In the rows, zero is written as 128.
The rows of Z fall into a few groups, and each row is roughly a mix of its group's hidden directions.
Z:
[[130 128 167 117 152 117 126 149  76 129]
 [181 149 109  99 148 128 108 139 120 123]
 [150 128 150 127 110 159 103 176 130 112]
 [127 155 176 138 155 138 101 140 114 148]
 [169 110 117 144 111 102 118 173 132 135]
 [ 94 141 140 142 139 139 115 149  94  86]
 [ 99 157 140 119  80 121 104 138 149 140]
 [ 84 117 141 118 114  91 122 130 168 130]
 [168 120 110 134 163 128 165 109 120 148]
 [147 110 141 156 101 120  88 163 118 117]
 [120 136 163 109 139 131 109 169  89 129]
 [141 170 142 152 165 142 129 100 108 119]
 [120 129 128  86 111 169 143 142 104 101]
 [113 149 126 165 164 138 172 123 139 122]
 [187 127 168 119 133 118 130 129 133 140]
 [137 132 131 171 127 112 144 118 181 116]
 [120  74 119 126 136 155 159 106 123 137]
 [147 144  97  87  99 104 115 121 109 141]
 [124 120 175 122 130 123 137 151  77 126]
 [116 133 150 149 131 108 133 112 188 135]
 [120 139 143 118 128 166 170  95 107 143]
 [119 174 140 161 121 121 137 144  89 136]
 [119  66 150 117 102 128 131 129 135 141]
 [ 90 135 142 116 107  76 122 143 141 124]
 [131 150  86 128 125 103 114  82 129 141]
 [121 111 156 179 154 154 135 143 135 129]
 [109 132 102 137 134 116 162  76 116 141]
 [142 157 140 175 102 115 152 116 151 125]
 [ 97 148 152 111  87 124 149 145 104 112]
 [147 121  93 106 110 146 104  94  99 140]
 [ 76 115 159 157 123 112 128 112 145 132]
 [155 179 117 144 155 147 118 147 135 141]
 [176 146 108 133 144 166 134 135 143 149]
 [137 154 151 164 124 137 157 126 113 170]
 [ 96 158 141 154 114 106 122  90 123 150]
 [167 128 122 124 100  90 141 164 137 139]
 [157 106 100 129 135 150 178 128 111 118]
 [169  85 121 102 145 125 137 119 101 133]
 [ 89 134  95 114  96 134 129  90 127 116]
 [178  95 131 116 109 147 132 134 146 153]
 [137  78 104 117  94 120 157 130 139 129]
 [140 104 171 116 134  86 150 139 112 139]
 [ 97  77 142 127 149 130 136 135 148 157]
 [132 164 143 158 115 136 179 115 122 132]
 [155 145  94 102 146 126 134 122 175 136]
 [112 122 120  88  92 107 163 121 123 106]
 [ 79 122 123 158 116 123 120  99 159 131]
 [131 107 108 108 180 154 127 137 145 149]
 [ 93 136 146 135 148 126 138 103 174 104]
 [107 128 157 107 131 158 120 131  80 149]
 [141 128 167 117 129 103  98 171 146 127]
 [137 138 123 135 160 147 115 144 186 122]
 [133 160  86 127 128 120 104 100 161 138]
 [125 139 145 174 151 144 142 154  98 149]
 [120 123 132 114 173 120  79 134 152 138]
 [124 119 146 119 180 108 112 167 135 136]
 [150 101 104  96 113 123 172 127 128 106]
 [149 165 173 115 130 140 123 164 122 126]
 [115 106 129  93 136 144 153  99 161 101]
 [ 84  77 131 115 114 148 131 118 132 119]
 [129 102 161 169 136 136 127 133 171 129]
 [113 161 139 140 165 111 106 148  92 121]
 [128 144 118 144 102 101 141  78 154 139]
 [109 132 159 126 125 107 118 187 129 119]
 [112  66 138 121 121 120 151 109 112 130]
 [137 128 109 164 132 101 122 145 164  92]
 [150 111 123  75 126 115  93 142 125 112]
 [ 85 168 124 163 151 125 139 124 139 129]
 [157 137 162 134 173 150 115 137 115 148]
 [102 126 177 138 118 121 138 130  82 127]
 [116 144 155 121 105  76 121 116 148 151]
 [111 110 121 121 151 104 145 103  81 105]
 [104 177 104 127 139 123 122 114 114  91]
 [160 108 137  98  83 135 101 140 126 117]
 [101 104 171 129 146 171 133 115 129 131]
 [127 124 106 149  71 146 121 144 137 105]
 [135 135 147 142 140 133 167 171  98 148]
 [ 99 110  80 164 140 113 132 141 141 125]
 [170 128 139 107  91 129 154  96 126 125]
 [183 108 138 122 115 140 120 162 143 115]
 [131 120  90  88 133  94 102 132 147 116]
 [135 109 107 149 160 120 140 102 175 126]
 [129 116 103  90 153 104 126 118 165 153]
 [131 127 149 149 133 155 154 116  76 110]
 [181 140 129 119 129 127 117 150 160 157]
 [119 175 135 152  83 126 122 129 146 115]
 [123 137  77 130 126 142 106 116 172 128]
 [170 123 113 133 177 148 143 124 115 114]
 [ 84 101 116 136 123 136 162  98 150 126]
 [126 122 123 103 188 121 106 147 110 132]
 [147  72 124 114 111 156 146 115 134 139]
 [196 122 122 127 127 143 140 127 118 145]
 [122 139 155  92 144 129  76 124 143 133]
 [157 125  82 102 122  98 122 155 116 125]
 [111 111 121 119 168 133  90 153 102 147]
 [115 168 110 156 156 146 142 115  98 112]
 [141 140 148 174 121 103 121 138 158 158]
 [116 136 159 117 148 127 111 151  73 128]
 [160 103 117 137 107  87 161 135 147 123]
 [142 139 174 102 116 143 119 168 116 117]
 [169 127 109 153  89 119 118 148 107 113]
 [104 148  97 104 158 142 153  99 114 113]
 [159 140 119 176 110 118 160 130 149 116]
 [132  99  81 149 138 109 167 127 135 124]
 [163  94 114 129 142 121 151 171 138 115]
 [117 115 147 176 157 152 139 116 156 131]
 [103 129 120  93 117  82 117 118 152 105]
 [179 151 116 123 149 117 136 116 165 132]
 [116 137 127 171 139 166 128 164 105 128]
 [164 125 102 158 134 152 158 125 104 152]
 [ 85 136 121 137 116 139 131 107  93  89]
 [152 134 146 150 129 172 158 137 153 106]
 [108 118 103 161  98 127 136 172 132 108]
 [105 157  97 124 129 118  84 116 157 141]
 [105 141 122 150 172 140 115 144  91 148]
 [151  90 102 102 133 110 108 165 134 119]
 [127 128 149  98 119 152 106 178 126 105]
 [151 105 106 100 122 116 126 156 174 136]
 [160 111 103 113 146 165 130 163 140 113]
 [ 93 119  88 101 147 150 146 114 114 114]
 [144 187 134 122 130 115 109 108 103 138]
 [187 156 119 116 158 125 134 122 126 128]
 [144 145  91 109 163 135 135 108  99 103]
 [141 126 115 121 101 102 132  71 147 135]
 [154 149  81 128 119 154 125 115 163 122]
 [102 177 121 117 123 106 100 135 141 101]
 [140 109  93 106 131 123 105  89 162 135]
 [106 124  90 135  94 129 119 110 171 133]]

Each list below has two rows that fit no group; the rest each fit one group, if only roughly. Name those rows in the order they come.
  * q419: [140 123 121  71 100  96 126 130 144 128]
  * q769: [150 123 111 155 134 180  96 138 134 125]
  * q284: [159 134  85 121 137 109 133 119 133 173]
  * q106: [ 62 123 150 137 130 117 119 135 146 128]
  * q629: [123 132 136 156 153 151 126 152 163 169]
  * q501: [110 143 165 146 110 112 145 133  80 120]
  * q216: [142  80 121 135 158 152 153 141 147 112]
  * q586: [134 120 118  96 180 105 115 132 100 121]
  * q233: [119 178 110 154 146 130 145 122 161 137]
  * q738: [166 125 157 109 123 109  93 114 158 135]
  * q724: [169 165 128 118 142 106 121 103 129 159]
	q501; q724
  * q618: [118 149 143 150 122 110 120 170  94  98]
  * q848: [106 158 121 166 152 170 133 124 112 130]
  * q840: [158 152 167 105 151 100 125 145 119 143]
  * q438: [120  90 141 131  82 155 137 117 102 120]
  * q587: [112 163 178 114 140 126 116 113 109 147]
  * q707: [169 160 103 117 107 119 119 162 145 131]
  * q28: [174 122 140 130 135 111 109  92 156 148]
  * q536: [170 121 157 103 156 148 122 124  97 132]
  * q168: [155 129  71 137 122 105 132 136 134 100]
  * q810: [112 136 100 142 154 149 118  77 124 146]
	q707; q536
  * q764: [118 141 139 118 121 163 171  98 108 104]
  * q126: [112 151 120 135 149  93 130 129 181 122]
  * q133: [ 91 112 100 116  85 129 109 131 102 135]
  * q920: [143 170 148 168 111 137 129 151 135 105]
  * q250: [140 127 129 119 166 108 121 114  72 129]
  * q148: [137 145 120  90 103 112  90 134 124  93]
  * q368: [113 127  92 116 110 137 159  82 113 119]
  * q240: [ 88 140 117 146 129 142 149 120 179 136]
  * q952: [104  91 107  98 113  88 113 137 135 124]
  * q579: [108  80 110 156 111 141 156 115 138 117]
  * q305: [158 106 141 127 181 113 111 130 145 147]
	q920; q952
  * q295: [143 125 110 153  83 105 118 102 158 129]
  * q43: [162 164 115 149 156 154 134 108 146 115]
  * q874: [147 156 120 139 111 148 129 121  79  96]
  * q756: [147 132  85 172 108 136 133 141 153 133]
  * q717: [163 117  76 122 110 114 104 117 140 131]
  * q892: [126 174 125 172 114 154 137 127 146 137]
  * q655: [149 114  86  87 117 139 117 113 105 111]
  * q644: [166 102 118 116 118 103 163 104 148 142]
  * q299: [113 112 148 144 181 118 126 137  97 149]
  * q907: [131 131 137 124  77 157 155 134  95 119]
  * q987: [157 126 111 157 126 119 129  97 170 152]
  * q821: [162 112 124 136  70 115 134 123 148 120]
  * q774: [114 114 121  83 145 137  83 132 151 118]
  * q612: [167  99 114 109 138 135  97 139 163 118]
  * q727: [151 132 114 141  87 144 168 124 152 149]
	q756; q727
  * q767: [152 105 131 101 100 156 127 137  83 130]
  * q882: [ 91 113 151 168 126 103 149 119 103 132]
  * q647: [ 87  83 108 101 135 125 119 119 110 119]
  * q249: [124 143  85 133 157 110 125 103 161 107]
  * q737: [ 82  81 146 144 126 125 140 136 112 121]
  * q757: [142 125 152 157 125 114 142 182 116 146]
  * q288: [140 131 127 117 109 163 174 121  92 115]
  * q196: [181 123 133 148 101 149 148 119 106 137]
  * q694: [162 140 128 123 152 138 140 125  71 122]
  * q443: [ 75 107 157 123 128 154 136 123 144 112]
  * q649: [128 182 123 108 130 135  95 144 100 129]
  * q714: [ 83 130 108 125 155 119 142 101 108  99]
  * q567: [155 106  93 106 109 165 120 117 140 106]
  * q194: [ 92 124 141 112 146 112 103 113 174 139]
	q647; q443
  * q656: [120 139 110 151 143 124 122 102 187 130]
  * q434: [128 156  76  99 142 104 144 120 128 135]
  * q503: [155 147 129 138  80 107 114 145 101 147]
  * q312: [103 127 111 132 129 145  97 181 108 135]
  * q488: [116 113  77 154 106 145 106 126 148 115]
  * q466: [131 148 145 116 135  75  97 152 142 133]
  * q945: [147 155  94  98 138 102  99 118 105 140]
  * q391: [130 117 120 127 143  74 144  93 150 138]
  * q860: [101 135 132 111 108  86 169 108 114 131]
  * q747: [115 136 175 110 118  97 110 113 103 151]
	q312; q747
  * q654: [152 136 171  93 135 142  97 152 129 122]
  * q735: [168 125 134 141 109 175 141 151 108 119]
  * q976: [115 117 136 108  97 100 131 144 177 144]
  * q455: [119 116 144 135 131 110 172 115  83 151]
  * q345: [153 137 117 140  81 103 128 125 158 100]
  * q982: [ 98  99 153 160 121 159 151 121 116 110]
  * q351: [103 132 181 128  99 120 128 106 105 138]
  * q592: [131 129 150 110 146  73 110 123 157 139]
  * q557: [135 104 150 122 111 177 149  96 119 119]
  * q909: [126 145  96 123 130 169 109 151 167 122]
  * q681: [117 140 143  99 126  85  88 142 120 108]
  * q852: [143 106 119  98  95  81 124 138 132 148]
  * q763: [155 115 109 163 154 119 136 132 160 162]
	q455; q351
  * q292: [130 141 152 113 124 106  80 107 162 136]
  * q699: [123 137 157 146  75 121 125 154 133 154]
  * q8: [102 135 129 154 178 157 138 143 133 149]
  * q919: [ 92 101 125  93 168 133 110 122 142 125]
  * q700: [115 109 103 126 115 178 120 161 112 112]
  * q911: [134 122 111 104 167  80 145 109 132 128]
  * q518: [163 160 136 125 143 110 139 100  86 132]
  * q320: [147 151 181 133 147 103 127 136 115 151]
  * q797: [121 148 135  98 132 168 123  84 105 132]
  * q482: [125  89 153 156 145 143 170 121 124 115]
  * q221: [123 102 132 167 124 112 125  99 157 164]
  * q232: [148 113 142  88  96 110 119 163 111 140]
	q699; q221
  * q259: [123  97 176 118 132 142 119 161 120 153]
  * q446: [116 101 139 105 145 103 144  89  98 145]
  * q697: [152 133 148 136  73 132 104 141 149 115]
  * q113: [129 135  90 127 162 175 146 112 133 125]
  * q895: [ 86 113 144 155 150 153 161 137 119 140]
  * q807: [112 123  95 111 149 126 124  73 141 137]
  * q457: [ 99 109 112  92 165 124 125 160 140 119]
  * q540: [ 83 134 123 144 133  77 144 116 123 137]
  * q526: [113 142 157 134 148 143 118 127  69 124]
  * q761: [ 98 168 107 111 124  93 126 101 141 117]
	q446; q895
